In the data rows, 128 means zero.
Here are some points, one per row:
[120 134 180 189 180 135 185 130 124 118  97 175 116 188 112 126  80 184 116 123 148 154 240 126 114 153 189 126 192 112 135 129]
[128 118 174 211 112 130 152 128 130 130 138 164  91 127 133 108 148 176 128 154 179 172 185 123 118 140 233 136 179 109 112 122]
[118 116 122 219  97 124 128 134 119 154 144  98 170  95 151 131 166 160 118 164 198 129 138 124 127 109 184 116 206 151 122 123]
[115 114 157  92 119 116 254 133 133 113 131 189 206 120 148 114 152 140 122 255 106 185  89 120 235 137 131 125 163 201 117 120]
[123 116 110 147 100 117 173 118  97 145 118 100 133 163 184 117 228 148 134  74 115 104 178 128 153 116 158 110 109 188 181 125]
[199 131 106 141 121 121 193  83 106 156 129 110 141 107 110 125 169 110 120 111 141 131 132 120 100 105 112 126 171 125 107 117]
[147 119 122 126 140 108 112 171 122 162 109 124 140 161 109 117 163 114 154 109 119 136 135 120 124 111 107 152 141 165 124 102]
[175 123  97 116 222  90 144 162 164 191 176 128 110 157 120 101 134 107 179 147 128 124 157 122 124 130 109 107 128 100 103 139]
[109 130 109 104 133 109 126 119 174 203 113 130 132 136 115 121 113 116 181 121 112 119 137 138 131 117 145 127 174 121 125 123]
[115 119 134 106 108 103  78 110 159 187 100 123 167 134 127 124 132 120 156 146 112 111 117 157 114 112 135 137 194 158 126 131]
[148 103 135 130 149 161 123 150  88 107 114 113 104 109 121 122 120 112 186 120 116 108 135 185 136 122 117 159 139 165 106 106]
[125 113 116 125 134 104 113 126 120 111 131 134 123 130 116 102 119 125 106 117 119 141 115 115 113 143 119 106 128 145 115 153]
[118 108 112 108 193 205 121 101 102 156 149 119 110 109 122  94  96 215 129 140 116 119 123 110 110 120 100 140 130 205 123  92]
[130 115 136 125 112 135 125 117 113 142 114 108 110 114 118 103 112 115 127 133 111 116 126 101 121 130 123 103 118 139 111 141]
[114 122 128 117 114 117 158 131 103 140 136  95 115 102 116 139 113 105 124 127 116 116 175 102 128 116 107 119 117 120 114 115]
[120 120 117 135 132 116 146 114 130 118 103 154 127 112 113 130 108 142 122 108 125 132 131 115 112 104 126 115 102 135 124 119]
[115 117 155 108 133 129 108 109 120 118 139 210 187 108 186  99 158 112 146 110  96  96 191 108 109 103 126 113 103 103 137 115]
[125 115 155 141 145 125 107 123 119 114 110 129 120 127 130 103 108 119 118 122 147 121 127 109 118 111 147 111 133 124 116 117]
[126 109 152 128 151 119 124 119 111 113 130 118 113 114 135 114 131 112 123 136 139 111  95 125 108 116 161 118 112 114 111 117]
[127 111 155 129 136 120 134 122 124 126 114 147 118 105 134 133 159 127 122 129 203 107 106 174 109 112  83 117 120 112 112 118]
[113 103 112 104 120 120 118 119 142 116 102 132 105 109 115 117 121 116 135 123 187 111 137 160 166 167 111  97 161 114 207 115]
[ 99 115 106 120 120 124 121 127 112 120 111 118 106 124  98 127 179 143 125 117  95 179 101 122 111 107 128 126 151  99 169 117]
[106 198 103 107 110  94 133 115 143 123 149 121 120 145 117 104 119 149 127 120 161 121 120 174 105 107 137 162 111 145  97 114]
[147 124 105 121 139 106 112 127  99  98 124 135 115 151 199 157 106 154 113 144 106  86  93 116 107 136 138 102 177 116 110 148]
[114 150 134  94  94 129 101 124 106 141 141 161 127 128 139 185 113 163 129 108 167 163 129  93 163 133 108 121 125 121 118 143]
[123 108 128 143 128 110 118 124 105 127 170 169 118  91 111 190 123 139 128 105  97 149 116 148 134 136 127 130 124 118 124 119]
[130 136 169 105 101 134 109 122  82 111 186 169 115 192 150 142 120 101 118 120 126 119 127 141 119 147 107 119 147 131 113 117]
[129 121 146 141 112 115 124 122 119 125 133 162 120 107 119 147 113 130 131 118 162 122 103 115 111 119 120 114 110 126 119 115]
[121 133 162 105 102 123 116 127 116 122 107 167 102 135 119 123 171 101 119 117 128 126 137 163 138 164 128 121 119 110 103 118]
[113 111 129 214 137 117  96 125 102 123 116 150 116 168 111 121 131 155 128 199 113 135 124 128 154 106  73 128  89 102 122 125]
[123 149 105 128 171 110 133 117 113 120 128 175 126 109 119 159 110 147 126 122 118 106 116 125 119 117 124 123 125 115 121 122]
[128 120 154 140 121 110 117 129 118 131 126 163 119 101 119 159 105 136 132 111 140 117 109 114 137 134 145 117 103 125 119 116]
[112 128  94 113 184 161  86 114 137 108 113 167 108 115 109 198 189  84 115 173 146 108 168 114 130 119 157 126 106 236 111 165]
[115 170 129 133 138 110 124 135 115 119 106 114 153 115 116 144 159 180 120 118 111 111 113 123 119 243 120 128 116 109 134 127]
[125 133 124 113 127 132 115 131 119 110 124 113 148 124 110 113 113 115  96 120 175 159 128 112 109 137  99 155 144 142 150 137]
[121 135 114 115 115 138 120 114 120 112 114 133 123 149 122  99 139 121 101 123 141 157 116 135 107 152 116 147 126 124 126 134]
[121 154 123 131 164 109 117 109 143 113 113  93 106 119 255 176  99 105 113 140 121 239 134 156 125 102 114 150 117 120 141 111]
[107 138 126 123 118 143 129 136 148 104 137 117 117 116 147 106 123 113 108 122 119 113 123 115 116 117 120 131 138 121 130 118]
[122 117 122 128 123 141 114 154 163 167  98 128 127 110 215 103 146 127 100 111 118 142 110 117 122 122 120  99 111 115  97 106]
[ 90 116 130 125 117 120 130 125 156  84 179 121 109 160 163  97 128 122 192 124 124 119 107 133 111 119 130 123 124 128 175 102]
[150 245 247 158 184 106 109 123 178 106 117  98 118  99 107 144 193 174 140 129  99 114 111 108 145 113  94 126 137 139 147 119]
[118 120 122 121 117 108 135 127 139 132 161 114 125 182 119 125 121 136 104 127 116 121 136 125 115 114 114 118 117 124 113 137]
[116 115 150 112 109 121 133 107 143 117 132 105 118 142 113 131 118 121 119 130 109 119 117 118 113 114 144 121 126 119 113 126]
[111 112 146 111 107 140 131 110 134 138 119 105 112 124 111 127 119 122 142 148 113 121 115 118 119 116 145 117 109 109 112 104]
[119 106 124 111 110 104 113 140 163 103 108  97 123 105 144 109 111 151 125 142 135 108 167 145 137 127 118 105 107 128 107 125]
[105 120 112 107 148 117 126 126 109 135 111  97 138 113 136 117 125 128 134 150 132 104 139 109 114 123 148 121 127 107 108 131]
[105 117 116 133 154 116 116 113 110 119 111 101 135 115 135 110 119 105 119 102  98 123 115 110 179 127 152 142 134 110 108 115]
[107 145 106 148 126 119 125 106 129 122 117 139 142 123 114 106 112 107 122 110 166 136 115 102 133 128 117 142 113 134 120 122]
[103 173 104 135 115 126 126 126 119 125 114 135 111 127 114 102 122 103 126 117 145 143 121  98 143 164 121 141 121 117 102 117]
[167 181 115 121 118 116 116 111  92 181 126 125  98 121 156 110 139 116 102 173 116 113 118 121 105 177 150 144  97 143 223 106]
[101 169 115 126 119 142 127 156 113 121 125 128 183 130 115 115 113 113 104 112 132 109 125 125 127  99 127 152 126 118 105  97]
[129 133 111 119 116 139 141 151 129 111 146 114 130 125 108 196 131 112 134 131 124 121 123 103 107 107 130 106 133 112 185  97]
[196 145  91 117 100 182 106  95 178 104 153 119 106 146 122 139 151 169 126 109 117 117 131 126 221 121 127 106 137 104  98 121]
[121 118 101 117 137 165 141 201 160 108 118 115 139 161 123 166 161 132 116 131 123 138 113 104 102 123 126 115 121 104 115  98]
[188 116 127 118 110 114 119 147 137 141 120 123 125 144 109 110 113 119 119 123 116 167 129 118 121 109 123 117 131 129 124 140]
[182 111 127 137 112 119 116 151 136 124 100 126 160 157 116 128 109 136 153 120 122 120 113 169 119 115 139 176  99 156 126 154]
[153 169 124 129 114 196 121 124 102 121 117 110 200 121 136 123 118 125 244 121 126 201 123 152 102 157 129  82 105 120 108 214]
[136 128 122 127 120 159 131 153 154  92 171 121 123 101 116 106 133 122 131 132 119 118 125 149 111 121 134 154 121 116 120 157]
[106 154 120 127 129 146 126 156 121 110 166 112 119 110 118 110 121 114 106 116 108 118 124 145 134 122 129 100 139 124 118 164]
[120 197 105 137 117 145 120 133  95 127 115 124 116 130 114 112 102 106 113 179 128 104 135 211 179 112 129 109 116 111 148 118]
[110 119 114 158 114 114 119 111 103 114 139 105 129 114 117 158 115 118 122 148 110 107 128 101 147 117 113 122 127 112 115 163]
[119 117 115 140 111 126 129 117 119 121 105 127 123 119 119 129 106 116 130 113 146 110 114 104 153 117 127 113 117 125 122 113]
[135 123 122 134 114 106 184 124 128 102 102 123 101 130 118 127  96 118 123  98 111 133 104 117 124 156 125  96 116 202 117 122]
[132 102 164  89 216 131 128 114 100 121 132 107 160 171 118 117 152 132 107  99 210 127  92 120 189 103 167 119  98 101 157 169]
[148 107 133 117 115 114 112 133 106 130 129 103 148 118 104 114 135 115 115 120 106 162 158 109 122 146 123 146 125 146 148 144]
[177 109 131 122 123 141 116 161 115 118 110 117 134 135 115 124 122 123 137 129 115 136 119 131 124 112 133 179 125 121 116 129]
[156 108 119 128 109 119 128 113 162 111 102 133 100 155 143 125 131 126 176 133 124 107 117  93 125 113 116 194 133 120 151 182]
[129 128 136 124 117 180 171 182 126 201 121 131  91 101 162 130 122 124 135 110 124 110 111 132 132 140 111 196 143 119 123 212]
[152 143 127 127 117 183 135 170 161 120 125 135 131 111 144 125 112 124 142 132 128 104 128 117 116 123 128 177 118 112 175 168]
[175 131 128 128 114 146 118 185 151 141 145 137 122 121 113 121 101 123 147 121 126 124 121 118 142 111 132 148 125 131 193 132]
[106 143 113 138 123 128 118 153 166 115 192 125 139 107 118 107 111 120 111 105 113 127 127 148 156 116 132 118 125 132 159 142]
[122 120 127 134 119 123 133  92 149 155 119 124 138 126 108 112 121 118  95 154 108 119 114 140 101 109 113  99 134 110 177 153]
[105 106 160 169 151 165 130 103 192 189 184 108 133 208 121 193 116  90 119 120 119 117 100 150 124 196 123 118 112 133 116 110]
[112 115 145  99 101 108 163 125 149 161 159 101 130 152 116 172 114 165 112 126 126 118 167 148 116 112 109 128  97 120 117 127]
[119 113 143 103 108 119 132 109 123 131 143 104 122 134 114 154 117 139 117 129 110 119 139 142 117 112 142 127 114 116 115 120]
[117 105 114 123 136 152 126 114 120 119 110 156 123 108 107 144 128 126 100 108  95 157 132 188 119 109 123 116 128 116 125 131]
[117 109 110 112 130 111 118 126 132 116 117 146 101 106 111 132 128 117 126 125 141 159 137 122 118 187 117 122 121 130 113 118]
[162 100 115 129 130 112 115 103 127 103 131 117 223 109 139 123 113 121 124 121 124 121 134 121 126 221 121 191 125 107 139  93]
Along one direction, these points spread out more than along any other. Where along it does each point below lie, from 0 to 99? 50 is the average, and the first point above lies past it. One standard deviation of the points above along it is 16.
[127 111 155 129 136 120 134 122 124 126 114 147 118 105 134 133 159 127 122 129 203 107 106 174 109 112  83 117 120 112 112 118] 52
[136 128 122 127 120 159 131 153 154  92 171 121 123 101 116 106 133 122 131 132 119 118 125 149 111 121 134 154 121 116 120 157] 36
[109 130 109 104 133 109 126 119 174 203 113 130 132 136 115 121 113 116 181 121 112 119 137 138 131 117 145 127 174 121 125 123] 47
[175 131 128 128 114 146 118 185 151 141 145 137 122 121 113 121 101 123 147 121 126 124 121 118 142 111 132 148 125 131 193 132] 35
[107 138 126 123 118 143 129 136 148 104 137 117 117 116 147 106 123 113 108 122 119 113 123 115 116 117 120 131 138 121 130 118] 41
[130 115 136 125 112 135 125 117 113 142 114 108 110 114 118 103 112 115 127 133 111 116 126 101 121 130 123 103 118 139 111 141] 42
[199 131 106 141 121 121 193  83 106 156 129 110 141 107 110 125 169 110 120 111 141 131 132 120 100 105 112 126 171 125 107 117] 60
[125 133 124 113 127 132 115 131 119 110 124 113 148 124 110 113 113 115  96 120 175 159 128 112 109 137  99 155 144 142 150 137] 45
[113 103 112 104 120 120 118 119 142 116 102 132 105 109 115 117 121 116 135 123 187 111 137 160 166 167 111  97 161 114 207 115] 50
[148 107 133 117 115 114 112 133 106 130 129 103 148 118 104 114 135 115 115 120 106 162 158 109 122 146 123 146 125 146 148 144] 45
[177 109 131 122 123 141 116 161 115 118 110 117 134 135 115 124 122 123 137 129 115 136 119 131 124 112 133 179 125 121 116 129] 38
[105 120 112 107 148 117 126 126 109 135 111  97 138 113 136 117 125 128 134 150 132 104 139 109 114 123 148 121 127 107 108 131] 49
[129 133 111 119 116 139 141 151 129 111 146 114 130 125 108 196 131 112 134 131 124 121 123 103 107 107 130 106 133 112 185  97] 41
